rotation steps, each row followed by its count of steps:
The counts run from 0 to 729.
[137 122 175 117  86 119 152 167  49 123 127 161 164  91  78 128  79  85
 129 118  92 142 110 164 127 146 149 139 163 114 137 160 157 150 121  99
 160 122 133 109 126  94 160 169 137 158 140 142 128 123  83 155 140 165
 163 147 136 113 122 119 104 150 145 112 128  60 117 119  85 145 143 125
 105]
659
[132 162 134 129 123 133 106 110  96 119 148 130 139 148 154 156 129 116
  81 112 107 110  73  85 114 146 117  75 121 134 132 207  91 111 145 160
 147  90 139 107 115 166 126 145 174 129  97 127 160  90 153 133 107 122
 103  80 115 171 121 112 164 148 136 127 108 100 167 139 120 127 168 123
 163]
679
[142  63 148 106 141 129  92 100 141 128 190  72  96 175 166 112 163 182
  93 134 116 129  84 100 178 116 105 102  91 117 143 159 143 146 131 170
 111  66 137 127 137 119 116 109 125 158 149 146 102 128 109 106 120 144
 137 101 150 102 105 134 156 122 156 153 125 141 161 135 150 100 103 105
 119]
93
[117 106 109 175 124 141  97 108 118  81 142  94 154 143 186 170 171 137
  63 150 136 113  99  92 173 128 117  87 104  80 135 177  91 144 119 120
 161  96 129 145 125 149 100 128 182 119 126 113 127 124 107 136 100 164
 160 108 125 152 120 109 144 136 152 151 146 153 102 135 166 113 117 114
 164]
206
[138  96 127 125 134  82 117 107 101 132 110  78 108 114 113 156  95 112
 102 111 114 123 153 119  49 161 120 156 143 158 149 140  64 141 170 132
 100 122 128 120 119 154 181 126 125 107 133 155 130 112 144 121 147  70
  78 142  94 123 108 103  95 142 111 109 123 182 141  92 126 107 156 114
 119]
711
[107 105 136 121 129  94 112 151 137 165  91 144 143  62 104  99 123 124
 122 145 200 165 114 134 153 151 123 152 100  99 145 137 154 121 139 123
 129 120 156 154 115 136 129 155 106 131 140 105  96 165 102 120 145 111
 184 129 164  79  97 150 141 147 151 159 167 140 113 123 131 161  44 146
 130]
575
[154 132  91 124 164 142 162 164  92 166 168 136  99 106 179 161 103  86
 142  92 136  96 125 143 172 136 183 129 166 137 140 144  91 126 110 134
 124 153  66 117  84 131 123 121  80 135 137 146 133  95 107 165 119 112
  96 127 125 134 126  91  84 133 126  92  80 127 100 136 145  98 118 116
  88]
305
[115 167 175  90 117 127 111 166 102 155 179 146 126 122  81 116  78 124
 169 101 122 113 110 141 107  99 149 186 127 140 132 139 119 136 111 148
 160 103 141  86  99 107 124 110 114 143 107 163 115 134 150 123 117 109
 163 112 159 106 113 131 124 130 132 117 104  57 158 111  73 146 126 148
 121]
223
[128 161 123 111 166 143 109 171 163 114 167  68 154 133 135 134 102 174
 140 122 111 144 145 129 101 108 130 141  93 136  56  76 102 150 116 139
 149 137 159 148  76  90  84 136 147 132 142 137 130 170 129  93 126 177
 183 148 128 136  87 155 102 117 149 126 174 111 103 120 107  84 120 123
  99]
149
[146 164 123 111 198 108 146 142 140 155 151 172 128  93 149 101 118 120
 145 158 154 108 155 129 110 161 142 178 100  92 116  64 130  68  82 176
 114 140 156 139 113  95 127 112  91 146 146 120 103 166 147 129 142 128
 170 147 155 126  91 116 125 129 133 110 139 125 137 152 109 110 129 149
 102]
345
[152 110 135 184 163 136 117 104  79  75 125 155 178  90 140 152 148 134
 107 201  86  86 150 115 127 146 114 106 125  79 116  73 128 104 101 148
 159 123  93 135 155 128 133 117 152 156 127 113 113 139 127 147  97 139
 147 118 124 139 127 105 157  69 140 129 138 139 127 138 143 142 211 106
 145]
320
[128 146 140 142 146 140 115 134 135 110 146 142 140 128 142 138 126 149
 145 180  76 140 137 115 148 122 137 109 114 126  96  69 166 113 118 149
 178 161 138 176 143 141 105 129 149 129 170 119 177 205 166  95 107 160
 157 101 126 118  83 118 132  98 160 174 137 104 152 141 132 127 170 107
  82]
36
[125  69 140 156 134 158 154 128 105 102 144 132 136 153 113 118 155 117
 105 137  59 109  77 141 159 139 117  77 134 154 135 169 131 140 120 116
 141  74  93  83 194 148 104 132 130 164 135 114 136  82  93 168 127 114
 157 138 110 138 149 112 144 151 149 136 120 126 147 108 181 141 120  93
 124]
526
[127 111 170 135  95 104 151 106  77 116 125 137 160 158 116 127 144 136
  97 108 116 157 133 106 127 142 111  88 166  94 162 194 143 129  84 115
 153  77 127  96 148 111 163 105 111 135 124 121 105  93  84 146 157 146
 159 171 112 130 167 124 122 173 132 113 134  93 142 130 124 147 128 102
 154]
53
[153 100 145 121 109 147 119 111 142 100 161 128 132 185 118 125 161 131
  76 135  87 123 104 116 129 122 133  84 137 140 113 177 104 110 157 143
 106 107 115 168 170 139 138 111  96 165 146 145 166 107 157 138 134  99
 111  69 107 114 132  50 175 120 124 143 112 143 169 142 153  84 156  94
  94]
242
[136 114 129 146 157 152 102 108 156 158 147  49 118 144 129 130 156 173
 100 143 112 112 146 111 111 105 114  98 131 121  81  98 126  99 148 158
  88  93 120 142 113 129  68 117 165 200 110 148 117 135 120 125 145 144
 153 147 120 150 127 164 182 101 141 115 163 124  76 127 132  73 155 133
 151]
324
[152 152 113 157 118 140 142 122 115 119 116 177 133 104 146 173 111  90
 126 164 126 103 125 144 179 129 178  96 115 134  90 100 144  94 130 159
 141 180 121 176  95 130 104 184 140 144 124 103 188 155 116 139 101 170
 106  83 125 152  87  99 168 128 122 179 115 105 122 145 146 149 175 136
 113]
704
[126  87 111 114 169  87 131  96 125 169 100 127 124 124 117 112 118 167
 128 141 133 147 160 115 137 110  89 113 142 171 116  92 215 129 118 170
  72 102  98  87  96 164 127  89 124 151 116 111  90 133 109  94 152 122
 102 138  89 135 117 154 163 123  98 150  98 128 156 121 153 152 163 116
 119]
213
[131  93 129 170 107 138 122 147 112 111 122 175 154  88 148 103 177 149
 103 143 143 152 110 122 169 120 155 106 147  82 136 165 183 120 110  99
 169 118 106 152 171 180 128 113 151 138 157 119  98 151 116 141 121 132
 208 106 129  98 160 141 148 127 135 118 152 126 115 134 133 169  72 119
 149]
56
[126 105 149 151 161 138 139 114 153 101 151 130 131 158 152 125 191 179
 133 159  94 125 116  54 164  96 120 109 135  85 116  93 140 145 117 110
 166 155 107 141 158 163 118  61 172 104 142 120 117 149 164  99  88 163
 160  99 132 113 131 149 142 129 137 132 141 141 136 132 164 146 131 110
 136]
641
[110 122 130 140 168 137 118  87 139 119 121 115 132 161  99  99 155 146
 136 141 115 118 168  95  94 122  95 147  96 125 142  71 122  91  98 146
 100  69 144  95 157  88 106  76 113 124 104 143 105 130 154 143 162  91
 163 193 127 148 122 136 135 120 123 148 121 138 159 110 142 152 155 129
 163]
521
[126 109 143 110 148 114 108 128  69 183 106  83 110 109 103 161 109 148
 130 116 115 133 173 126 131 135 148 132 181 115 179 159 126 185 125  95
 152 165 117 110 101 145 196 117 163 111 122 168 124 141 140 122 155 158
 140 154 122 138 115 134  95 144 144  89 145  95 107 112 114 132 202 158
  98]
511
[115 144 137 107 138 102 135 157  71 163 122 154 157 143  83 146  90 149
 136  74 132 152 125 116 112 110 108 105 151 151 131 180 125 165 123 114
 154 113 106  53  55 115 122 117 142 117  85 133 117 106 104 137 141 160
 143 153 107 133 133 171 119 169 121 106 117  62 123 105 136 174 123 140
 127]
336
[112  89 115 137 109 168 185 160 147 109 145 146  95 118 140 100 140 100
 149 121  98 100  67 139 202 131 135 124 122 155 132 108 142 154 132  90
 137 144 101 103 149 162  90 145 101 126 145  93 146  86  57 153 112 133
 124 128 117 125 137 117  90 188 126 138  87 138 100  97 170 167  72 103
 114]
614
[124 128 120 152 189 118 144  94 121 148 116 141 133 106 144 140 175 126
 111 142 168 119 164  81 113 208 125 118 126  57 154 118  92  72 105 135
 119 159 121 156 139 130 119 102 111 102 120 106  87 140 179 146 138 112
 175 152 130 125 100 120 143 155 129 142 170 168  97 121 157 105 156 144
 127]
83
[ 92 130 160 126 148 132 104  84 154 127 124 139 131 139 116 133 141 133
  99 149 152  82  88  83 180 109 115 111 100 148 129 141 121 111 142 151
 119 125 138 110 103 164 103 111 167 139  71 100 144 123 141 118 127 128
 112  66 133 152  91 117 212 147 107 172 112 124 157 109 175 172 178 144
 155]
443
[143 157 125 101 180 123 142 160 159 148 141 178 125 101 177  88 134 135
 142 155 177 116 147 126 117 147 138 165  86  82  89  75 149  87  97 162
 129 166 143 169 122 128 138 127 100 125 157 126  85 174 163 101 130 127
 179 128 153 107 101 113 130 124 117 100 144 110 142 138  66 119 112 161
 103]
344
[130  98 150 123 134 147 109 128 159 113 153  99 176 176 101  99 137 178
 125  83 142 158 131 119 114  81 105 106 125 134  54 110 126 131 100 125
 103  99 106 124  98 100  86 103 112 170 105 144 100 136 109 106 128 147
 178 133 120 111 144 184 157 123 122 137 152 110  95  98 167 106  94 119
 138]
411
[101 147 153 128 130 139  96 110 125 139 124  89 119 133  89 141 113 106
 117 111 122 112 139 132  91 166 132 145 112  98 170 120  73  95 130 132
 116  94 179 110 130  84 119 146 147 146 112 145 124 104 116 191 162 119
 166 187 148 173 102 138 127 158 148 129 151 120  99  99 109 104 163 190
 166]
633
[ 86 110 150  89 168 122 117 128 169 123 167 137 114 177 136  93 113 136
 108 125 159 110  70 118 200 113 125 139  70 157 120 144  99 144 135 137
 138 113 129 128  91 118 103 119  93 131 127  95 115 111 106 105 136 151
 144 103 147 109  79 103 142 171 152 160 109 119 157 113 183 154  82 124
 109]
181
[125 130 134 127 135 121 146 152 132  86 128 153 169 117 149 129 107 115
 102 147 100  88  42 117 134 154  86 123  71 154  85 120 117 139 139 130
 139  93 127  83 113 148  91 161 175 125 105  85 117 106  81 119  99 144
 131 126 122 153 123 136 136 150 126 124 118 131 138  81 140 170 115 109
 141]
295
[146 122 106 155 123 159  84 112 100 136 112 119 131 185 139 158 172 151
 101  92 141 154  68  93 150 126 143  86 129 145 137 195  43 132 157 145
 127 117 119 132 128 146  89 140 160  93 103 134 150 117 170 135  96 102
 128  92 121 155 111 136 138 112 141 160 123 150 148 141 173 132 125 134
 129]
677
[185 178 133 155  59 160 119 131  75 109 100 183 156 158 126 168 161 107
 127 112 113 161 127 104 107 138 158 101 150  94 132 172  83 104 127 151
 145 142 136 150 131  97 138 155 148 121 112 166 178 107 156 170 108 102
 121 110 123 161 125 106 107  94 115 137 136 103 150 149 110 130 167 148
 144]
395
[126 116 112 146 122  77 110 173  80 147 123 148 174  46 152 145  77 100
  80 124 191 157 138 157 119 129 145 127 141 109 127 195 139 117 116 148
 157 118 117 143  95 156 164 142 122 128 147 120 114 134  75 139 146 104
 162 117 100  90 159 101 128 132 127 107 130 117 127 139  88 127  87  99
 122]
340
[138 108 173 119  77 115 151 116 101 108  84 117 136 116  63 160  88 115
 144 136  71 121 147 129 101 135 130 131 180 161 121 113 138 157 154 101
 114 180 106 116 125 143 169 154 148 136 144 147 160 129 122 126 132 129
  77 127  73 125 116 119 108 159 105 130 123 121  93  87 134 137 193 117
 117]
275
[139  91 149 134 109 140 175 176  98 104 104 186 131  79 123 103 146 104
 138 138 128 139  85 142 143 159 140 146 122  92 115 131 148 145 136  81
 163 168 127 143 194 140 123 168 113 127 166 117 112 137  89 142 112 130
 172 129 140  86 127 129 102 169 151 129 138 141 108 107 125 153  54 132
 129]
143
[113  96 142 148 112 172 152 139 141  87 139  91 120 138  67 107 111  74
 121 126  91  92 124 182 127 157 168 141 118 145 122 107  84 146 134 107
 107 104 126 133 149  90 115 153 117 178 150 125 162 113 102 193 162 143
 161 158 132 127 106  79 102 130 152 164 132 119  86  93 156  92 152 128
 126]
351
[136 184 125 126 125 142 111 113 137 114 164 117 157 165 180 149 153 129
 112 116 151 116 132  83  76 135 152 115 120  54 131 169  79  92 104 164
 137  97 161 140 106 114 154  77 136 105 120 153 120 109 167 137 140 110
 156 115 129 157 155 100 121 118 123  69 153 113 154 147  91  67 134 134
 156]
283
[139 146 108 156 193 108 150  90  95 122 102 144 146 111 147 148 164 100
 115 150 151  94 148  86  95 181 120 130 122  69 147 104  74  64 108 126
 127 141 108 110 133 114 131 115 126  95 103 114  77 121 146 160 125 112
 144 172 130 158 128 117 129 146 115 115 154 181 100 110 179 138 165 129
 147]
84
[134 108 102 150 113 133 134 121 122 141 109  73 105  86 125 164 118  84
 116 117 121  76 146 158 124 136 147 142 173 144 116 135  83 106 153 135
  75 136  89 140 133 162 129 132 127 154 110 140 154  89 117 162 133  87
  80  99  99 142 127  93 131 133 112 116  98 156  58 121 147  75 157 114
 133]
43
[143 137 113 106 212 121 159 130 118 149 141 152 116  95 129 119 107 127
 152 143 141 107 173 137 118 153 124 166  95 112 133  43 128  89  88 166
 114 128 139 111 100  79 118 132  96 130 141 134 116 150 133 144 145 135
 154 194 141 134  96 129 102 107 133 128 137 136 144 135 117 122 147 148
 107]
346
[172 121 143 133 102 143 109 110  86 159 135 138  79 148 135 180 179 159
 150 109 117 149 101  74 163 110 129 110 174 113 160 126 144 112 123 169
 119 140 115 124 119 134  93 108 160 125 109 177 141 151 180 133  77 117
  98  94 145 142 110 169 150  92 125 160 117 111 144 148 146 151 147 160
 141]
246
